Some points, each followed by its number:
ndarray[-0.038 -0.323 -0.800 -0.091  1.072  0.665  0.438 -0.933 -0.522 -0.570  0.142 -0.677 -0.171
        -0.165 -1.126  0.441  0.120] 0
ndarray[-0.916  0.671 -0.485 -0.889 -0.706  2.021  0.840 -2.816 -1.542  0.719 -1.256  0.673  0.485
        -0.842  0.846 -0.979  0.637] 1
ndarray[ 0.720  0.031  0.613  0.163  1.300  1.829  0.291 -0.680  0.518  0.123 -1.838 -0.786 -0.578
        -0.678 -0.266 -1.777  1.592] 2
ndarray[ 0.014  0.393 -0.826 -0.232  0.203  1.546 -0.499  0.004  0.926  0.055  0.514 -0.891  0.945
        -0.811  1.043 -1.489  0.120] 3
ndarray[ 1.352  0.482  1.254  0.977 -0.173 -1.560  0.004  0.768  1.512  0.520  0.751  0.122 -1.600
         0.357 -1.014 -1.035  0.367] 4
ndarray[-0.068 -0.341  0.913  1.079 -0.489 -2.008 -0.220  1.474 -0.249  0.618 -0.796  1.329 -0.402
        -0.678  0.569  1.207 -0.052] 5
ndarray[-1.081  1.162  0.119 -0.621 -0.337  0.050 -0.401 -0.273 -0.623  0.159 -0.524 -0.077  1.778
        -0.641  0.241 -0.031  0.987] 6
ndarray[-0.871  0.913  0.000 -0.456 -0.200  0.098 -0.290 -0.293 -0.442  0.074 -0.415  0.005  1.319
        -0.462  0.159  0.020  0.748] 7
ndarray[-0.028  1.306 -0.336  0.618 -0.912  1.189 -0.563  0.510  0.678  0.093  0.561  2.764  0.297
         2.216 -0.097 -0.016 -1.078] 8
ndarray[-0.426 -0.110 -0.684 -0.214 -1.282 -1.553 -0.259  0.340 -0.069  0.866  1.526 -0.643  0.634
        -1.068  0.840  0.479 -0.630] 9
ndarray[ 0.849 -0.251  0.944 -0.576 -0.596 -0.462 -0.987 -1.188 -0.273 -0.083  2.257 -0.157 -1.377
        -0.017 -0.585  0.228 -0.101] 10
ndarray[ 2.002  0.562  1.650  1.337 -0.201 -1.707  0.141  1.171  1.967  0.577  0.877  0.483 -2.440
         0.587 -1.321 -1.565  0.577] 11
ndarray[-0.359  0.673  0.824  1.201 -1.214 -0.324 -0.908  1.347  0.530  0.196  0.623 -0.406  0.112
        -0.031 -0.265 -1.769 -0.725] 12
ndarray[-0.144 -0.378 -0.226 -0.255  0.269  0.150  0.108  0.061 -0.373  0.040 -0.080  0.494 -0.168
         0.132  0.117  0.311 -0.301] 13
Which three points above are nearest to each new point by angle? Their numbers follow each, nearest first.
ndarray[-0.556 -1.479 -0.840 -1.021  1.238  0.777  0.392  0.299 -1.453 -0.256 -0.479  2.206 -0.721
         0.803  0.319  1.284 -1.241] --> 13 8 0
ndarray[ 1.393 -1.865 -0.294  0.073 -0.029 -1.963  0.678  1.466  1.309 -0.730  1.050 -3.065  0.463
         0.213  0.610  1.075 -0.628] --> 9 4 11
ndarray[ 0.664 -0.569 -0.134  0.655  1.405  1.548 -1.292  1.403  0.315 -1.701 -0.200  0.839 -0.515
         1.736 -1.323  0.061 -1.932] --> 8 13 0
ndarray[ 0.236 -0.302 -0.855  0.011  0.484  0.660  0.340  0.961  1.090 -0.297  0.401  0.217  0.229
         1.238  0.919  0.040 -1.222] --> 8 13 3
ndarray[-0.521  0.933  1.350  1.669 -1.798 -0.445 -1.448  2.041  0.682  0.255  0.979 -0.554  0.137
        -0.038 -0.436 -2.553 -1.149] --> 12 4 11
ndarray[ 0.143  0.483 -1.074 -0.189  0.254  2.233 -0.680  0.069  1.346  0.037  0.637 -1.075  1.169
        -0.941  1.424 -2.022  0.069] --> 3 2 1
ndarray[-1.382  0.212  0.347 -0.535  0.116 -0.752  0.922 -1.613 -0.835  1.015 -0.668 -0.845 -0.316
        -0.358 -0.719 -0.588  0.360] --> 1 7 6
ndarray[ 0.345 -1.957  0.358 -0.425  1.241 -0.375  0.194 -0.482 -0.262 -1.468 -0.543 -1.374 -0.333
         1.583 -0.504  1.648  0.072] --> 0 13 10
ndarray[ 0.321  0.862 -0.204 -0.880 -0.841 -0.352  0.575  0.632  0.872 -0.063  1.145 -0.768  0.865
         2.498  0.227  0.795 -0.631] --> 8 9 12
ndarray[-0.368 -0.739  2.086  2.286 -1.409 -4.752 -0.168  3.562 -0.456  1.746 -1.798  3.639 -0.887
        -1.313  1.545  2.650 -0.350] --> 5 9 4
